In the rows, zero is written as 128.
Rotation paths and how fast each direction turns (degrees per step)
Each turn is a multiple of 5 degrees from 10 to 175, or 0.
Each row of a path follows its step; steps can be skipped.

step 1: [127 126 135 123 133 130 114 126 136 127 121 139 131 117 128 125 132 131
 130 119 132 118 144 140 124 126 135 134 125 118 115 130 132 133 116 131
 127 126 129 132 126 136 134 124 118 127 123 132 133 126 124 124 129 125
 139 119 126 133 137 126 128 134]
step 8: [118 126 120 125 110 126 126 129 127 130 120 123 142 134 120 137 134 126
 114 133 129 128 124 135 123 128 129 124 129 127 135 134 131 120 135 128
 131 127 131 122 109 121 126 117 128 131 122 116 123 121 133 127 124 134
 124 137 131 129 128 131 131 127]
step 11: [123 133 133 128 121 116 123 123 122 129 134 131 121 119 124 125 136 130
 129 132 135 134 131 126 121 129 125 134 142 138 132 123 123 137 115 136
 127 131 128 130 122 134 126 132 126 132 137 118 137 128 131 125 131 138
 130 117 123 142 128 131 126 143]
step 14: [124 127 123 114 130 129 136 140 123 132 137 133 123 140 136 137 138 126
 131 132 128 117 131 127 131 127 128 121 127 122 127 129 137 131 125 137
 137 124 141 137 147 124 117 120 128 129 131 131 125 125 127 127 133 134
 123 125 126 131 126 118 125 128]
step 17: [132 122 125 138 123 129 127 125 131 130 116 130 137 137 132 128 137 116
 130 131 121 138 128 119 130 125 120 128 128 126 120 122 125 139 125 125
 130 127 142 118 121 128 121 128 128 127 126 119 118 132 135 129 114 114
 133 123 125 128 125 123 117 122]
step 21: [118 129 135 140 122 132 136 116 131 135 120 123 129 125 129 116 123 135
 130 130 139 123 127 137 126 117 136 130 132 133 128 127 111 122 132 137
 123 137 128 122 133 130 132 132 131 129 137 133 132 129 126 132 129 142
 125 128 131 129 129 118 139 129]
step 26: [130 127 132 133 116 135 123 125 124 128 123 120 131 123 126 123 126 118
 126 146 115 127 120 133 142 133 133 130 118 128 129 122 128 117 130 127
 133 127 123 130 127 128 121 126 132 119 120 133 114 121 138 130 118 124
 118 128 135 128 126 132 137 129]
step 28: [137 123 130 139 119 130 129 133 124 142 131 130 126 122 132 141 130 122
 127 112 135 125 125 126 134 127 127 134 124 125 129 131 140 133 133 120
 126 116 125 124 121 136 131 127 133 119 114 133 135 129 133 133 133 118
 130 126 136 135 123 124 126 134]
Speeds:
[132 127 125 127 128 128 130 127 130 127 126 127 124 130 128 128 128 126
 125 130 129 129 128 128 128 127 126 128 125 130 129 126 130 128 126 127
 128 128 128 132 129 127 127 127 129 128 130 130 126 128 127 128 128 126
 127 127 130 130 130 126 131 127] | 35
[130 128 125 129 124 128 128 127 129 131 130 127 130 126 127 127 128 130
 125 125 127 130 131 130 126 129 124 126 128 126 127 131 124 125 128 129
 129 127 127 129 128 129 127 128 129 127 130 127 130 130 127 129 128 128
 130 127 130 129 127 129 127 127] | 35
[129 129 128 127 128 131 128 130 130 130 126 126 131 128 127 125 129 128
 128 128 128 128 129 129 126 127 127 128 129 127 128 125 128 127 128 128
 125 132 127 128 131 130 130 127 125 131 125 128 128 130 128 126 128 126
 127 133 130 130 127 127 127 130] | 20
[128 126 126 127 129 128 127 130 127 126 127 129 131 127 127 129 129 128
 126 130 127 129 131 129 129 126 129 122 127 126 127 128 129 130 126 128
 128 130 127 126 125 128 129 127 126 126 130 128 130 127 127 124 126 128
 126 129 128 127 129 128 129 124] | 45
[129 130 131 126 129 126 128 127 130 127 127 126 127 126 133 129 128 130
 127 126 132 130 127 127 126 127 128 128 127 129 125 129 129 125 128 128
 129 130 126 129 127 127 131 128 126 126 127 132 129 128 128 130 126 127
 126 128 128 127 127 128 125 127] | 120

step 0: [141 133 137 132 126 142 133 134 138 128 114 127 126 120 117 124 127 126
 128 117 127 128 132 127 125 128 131 117 124 128 127 111 126 125 127 143
 127 125 121 123 119 136 127 129 134 128 136 126 123 121 123 125 129 138
 134 129 123 114 124 143 138 124]
step 7: [124 131 129 134 136 121 132 133 128 122 121 113 126 121 122 129 124 131
 135 138 118 124 136 117 120 129 123 132 140 125 124 130 114 129 124 125
 121 129 112 123 122 136 126 136 141 119 123 143 130 123 126 117 130 132
 138 124 125 125 128 138 123 131]
step 10: [122 128 145 129 142 128 129 125 120 130 119 143 125 130 123 134 126 122
 127 139 125 122 135 131 127 139 133 134 131 129 123 125 129 114 142 131
 120 129 127 122 133 133 134 130 130 132 133 133 146 138 119 136 125 136
 126 120 137 126 132 120 128 126]
step 12: [129 124 133 128 126 137 123 132 122 123 132 130 122 133 126 133 136 133
 125 126 136 130 130 129 125 123 133 119 127 135 115 120 127 119 122 141
 128 120 124 137 129 147 139 133 128 114 123 140 128 123 112 131 117 130
 129 121 134 126 131 138 116 132]
step 13: [140 122 131 130 129 133 120 127 122 137 142 135 125 131 128 137 117 129
 125 132 128 116 123 121 122 136 137 133 121 121 127 137 120 123 128 127
 142 117 119 120 136 132 131 125 134 135 137 123 121 124 128 123 130 124
 132 121 138 127 132 147 129 127]
step 22: [114 127 129 122 132 122 123 120 130 131 113 133 129 134 130 137 119 122
 134 144 131 123 125 126 130 140 127 132 135 120 140 133 114 129 122 132
 130 122 125 143 125 122 136 134 122 131 134 140 133 124 123 123 117 129
 136 126 126 132 139 125 130 135]
step 25: [132 131 137 135 132 123 117 143 128 127 130 126 121 131 108 127 114 129
 124 132 121 113 127 127 124 126 131 131 129 131 122 129 118 132 123 127
 124 128 129 117 136 125 135 132 124 124 132 126 130 126 126 123 126 125
 144 114 128 126 133 119 117 114]
step 26: [136 134 128 126 139 122 131 135 124 140 125 123 122 129 112 134 130 122
 131 118 121 126 133 126 124 144 132 130 131 124 129 121 122 117 136 130
 124 137 126 134 125 149 126 125 141 129 125 130 136 141 125 128 129 136
 133 125 131 117 130 129 137 128]
Speeds:
[128 127 128 129 126 127 127 131 132 127 124 128 129 129 129 128 128 128
 127 129 128 129 129 129 126 128 127 128 127 126 130 126 126 130 130 127
 122 128 127 124 126 129 131 128 131 130 131 128 126 127 131 125 127 128
 128 129 127 128 126 127 128 129] | 45
[129 129 130 130 127 128 128 126 127 128 128 128 126 128 131 127 126 128
 129 132 128 127 130 126 131 129 132 133 128 127 127 130 125 129 127 128
 127 132 129 128 128 127 128 127 130 126 131 128 128 130 130 128 128 126
 130 127 129 129 128 128 128 128] | 120
[126 129 126 127 128 127 128 127 129 130 129 128 128 126 123 127 125 127
 129 130 125 127 129 129 126 127 127 129 131 126 128 124 128 129 128 128
 127 127 133 129 126 126 128 129 128 126 128 129 129 128 129 129 128 125
 128 127 130 127 128 129 128 131] | 20
[125 130 126 130 126 126 129 128 127 126 124 129 130 127 130 125 128 126
 124 130 128 128 127 128 128 132 127 127 127 126 129 129 130 126 130 126
 130 127 129 129 128 126 130 126 129 126 129 128 131 127 125 129 129 126
 127 128 126 128 128 128 128 127] | 55

step 6: [129 122 122 116 134 118 124 131 128 128 122 139 126 123 132 121 128 142
 125 127 127 127 129 132 127 130 137 129 125 137 124 138 120 126 129 129
 129 135 134 125 114 118 120 139 126 126 122 134 121 132 136 111 111 123
 139 127 124 125 122 121 126 126]
step 10: [122 129 129 123 136 139 135 130 120 120 130 129 126 130 118 132 135 142
 128 122 125 125 113 139 132 131 139 127 130 129 132 124 137 137 142 136
 130 124 121 128 133 136 137 133 136 136 141 130 126 135 129 139 130 123
 126 126 133 122 121 136 133 119]
step 11: [137 132 124 132 114 129 128 126 129 128 135 117 135 130 123 132 133 130
 122 121 142 139 125 127 118 114 140 124 125 135 131 122 119 127 135 118
 118 129 128 125 132 119 137 112 132 137 131 137 125 126 127 130 128 127
 129 132 135 133 125 127 120 118]
step 12: [123 122 126 124 118 120 133 124 124 123 115 117 116 133 136 108 139 126
 124 124 123 140 131 136 126 123 128 121 131 132 132 123 129 120 134 134
 128 129 130 124 127 131 127 122 125 128 128 124 117 130 118 128 136 126
 126 133 136 130 131 138 135 144]
step 14: [133 131 119 127 121 134 134 130 132 130 132 135 124 134 122 130 129 119
 125 122 125 132 137 131 120 130 132 121 136 124 127 127 125 134 125 116
 133 145 131 139 119 146 119 130 127 112 127 125 144 117 124 131 127 136
 125 126 132 124 131 137 132 130]
step 18: [129 126 130 133 126 124 121 134 131 126 121 121 115 127 125 146 139 121
 136 131 134 124 135 126 117 134 131 138 121 126 127 128 128 130 130 131
 123 134 129 121 129 129 131 117 123 117 135 126 120 132 125 121 118 115
 140 139 120 130 123 115 125 127]
step 22: [121 123 122 137 134 128 135 131 138 125 121 135 137 129 129 126 125 136
 134 130 138 134 130 140 142 125 119 137 132 129 125 118 121 129 129 141
 127 127 123 129 144 133 140 125 130 135 127 123 130 127 131 118 121 139
 124 125 119 125 121 138 130 132]
step 27: [128 117 132 122 122 132 125 135 130 132 135 124 126 133 139 126 130 124
 142 119 128 139 133 127 120 121 121 126 121 121 123 134 140 113 126 140
 121 126 124 131 130 128 111 130 117 134 127 141 133 129 132 130 136 120
 127 133 130 124 133 136 131 129]
Speeds:
[130 132 128 129 129 128 128 126 128 127 127 128 131 127 130 127 129 129
 127 127 128 125 129 127 125 128 132 131 129 125 125 127 126 128 126 128
 129 127 126 129 127 126 128 127 128 127 128 127 127 132 128 129 127 124
 128 128 127 126 128 128 125 128] | 145
[126 129 130 127 125 128 128 128 126 128 129 127 129 130 125 127 129 129
 130 125 126 130 130 126 126 129 128 129 126 125 129 127 127 124 128 127
 128 127 126 126 129 130 131 129 126 131 128 128 126 128 125 128 128 128
 131 130 129 128 128 128 130 125] | 45
[127 130 129 128 127 130 130 127 129 129 129 129 130 129 130 131 128 130
 132 128 129 127 130 130 129 128 126 126 130 124 128 130 128 128 126 129
 126 127 128 130 127 129 127 129 127 128 125 127 127 125 130 130 128 130
 131 125 128 125 126 129 128 130] | 55
[128 129 127 130 129 129 128 131 128 130 130 128 128 129 130 129 129 127
 127 128 128 130 126 128 127 128 127 131 125 131 127 129 125 129 127 127
 125 130 130 128 131 127 128 129 122 127 128 127 128 127 129 128 128 126
 130 127 130 127 128 129 127 127] | 155

step 6: [140 122 131 122 129 128 133 125 119 116 124 136 117 122 134 135 121 129
 129 131 129 120 121 121 120 125 137 130 132 132 139 121 133 126 121 118
 140 120 131 126 122 136 126 114 123 123 133 113 129 127 125 126 127 122
 129 127 129 121 124 130 126 143]
step 7: [128 125 127 141 128 124 119 121 119 136 131 115 124 128 127 132 132 133
 116 119 115 127 127 124 114 131 131 121 125 130 144 130 130 117 132 123
 130 132 129 134 126 133 127 119 127 120 129 122 131 130 132 117 134 127
 116 134 114 127 123 130 132 125]
step 11: [136 124 127 134 135 120 130 128 116 117 124 142 133 121 139 137 133 128
 133 136 122 127 130 128 131 118 140 121 132 125 132 128 123 120 127 126
 140 129 138 129 123 126 130 113 119 123 130 132 129 128 135 118 116 125
 120 135 126 125 124 121 132 133]
step 13: [137 130 140 131 122 122 121 117 127 120 123 118 128 124 134 125 132 127
 135 139 136 118 126 115 113 123 134 124 126 124 124 133 125 130 126 132
 128 129 129 130 120 142 135 121 124 119 129 124 131 129 125 119 117 124
 125 136 120 130 136 135 134 139]
step 15: [144 125 133 115 130 121 128 130 127 128 127 132 132 125 131 132 134 132
 116 138 134 121 121 129 124 125 128 126 125 109 145 133 126 127 134 146
 130 131 121 133 123 129 132 122 126 135 129 127 126 129 120 123 130 131
 115 139 130 134 136 129 128 128]
step 18: [127 135 132 134 126 115 137 118 118 122 122 122 128 125 141 131 141 137
 140 130 124 125 131 122 125 130 128 132 130 120 130 115 130 112 131 132
 121 137 131 132 127 140 135 123 122 127 123 121 133 128 126 120 121 133
 131 135 122 119 129 131 125 131]
step 19: [128 141 130 128 132 127 119 129 110 122 122 130 140 124 131 122 134 127
 115 126 139 125 119 131 126 128 138 123 128 134 141 123 126 126 138 134
 130 126 127 119 129 138 136 128 133 125 125 115 120 129 131 132 126 119
 134 135 119 132 120 134 128 135]
step 25: [131 131 126 126 121 121 124 121 117 130 125 124 126 131 134 134 137 139
 126 119 123 134 130 124 109 122 134 119 132 128 141 125 127 112 131 129
 127 129 132 136 134 127 121 128 132 126 128 127 130 133 122 124 118 110
 126 120 129 130 125 124 127 142]
Speeds:
[129 130 126 128 125 128 128 127 128 128 129 127 125 127 129 130 129 127
 127 128 130 128 128 125 127 128 129 129 129 130 128 129 129 128 127 125
 126 125 128 128 133 131 129 127 127 127 128 127 127 129 127 131 127 129
 127 132 126 131 126 127 131 128] | 55
[127 128 129 131 127 126 127 128 131 129 130 129 129 131 128 127 129 126
 128 126 126 129 129 129 123 128 130 128 129 128 129 129 126 131 130 126
 128 126 131 129 129 128 128 126 128 127 129 131 129 127 124 127 128 129
 130 128 129 126 131 126 128 127] | 80
[126 128 131 125 126 125 125 131 128 126 130 129 128 129 129 131 127 130
 130 127 129 126 130 127 127 130 125 129 127 128 128 129 129 127 127 130
 130 128 128 131 127 130 128 130 127 127 126 129 129 125 128 128 125 130
 129 129 126 128 130 129 130 127] | 140
[128 129 129 129 127 129 129 126 128 125 125 131 127 129 132 129 129 126
 131 131 127 129 131 126 127 129 128 131 130 124 126 131 127 128 130 128
 128 128 128 128 128 131 124 131 129 129 129 126 127 129 127 128 130 126
 126 127 128 127 130 127 128 128] | 145
[126 126 130 129 130 129 133 129 128 127 129 126 129 128 130 130 129 125
 126 126 126 127 129 129 127 128 127 129 128 133 130 128 130 128 128 130
 126 128 126 130 127 129 129 128 129 131 127 125 126 128 127 130 128 127
 130 128 128 124 127 125 129 130] | 20
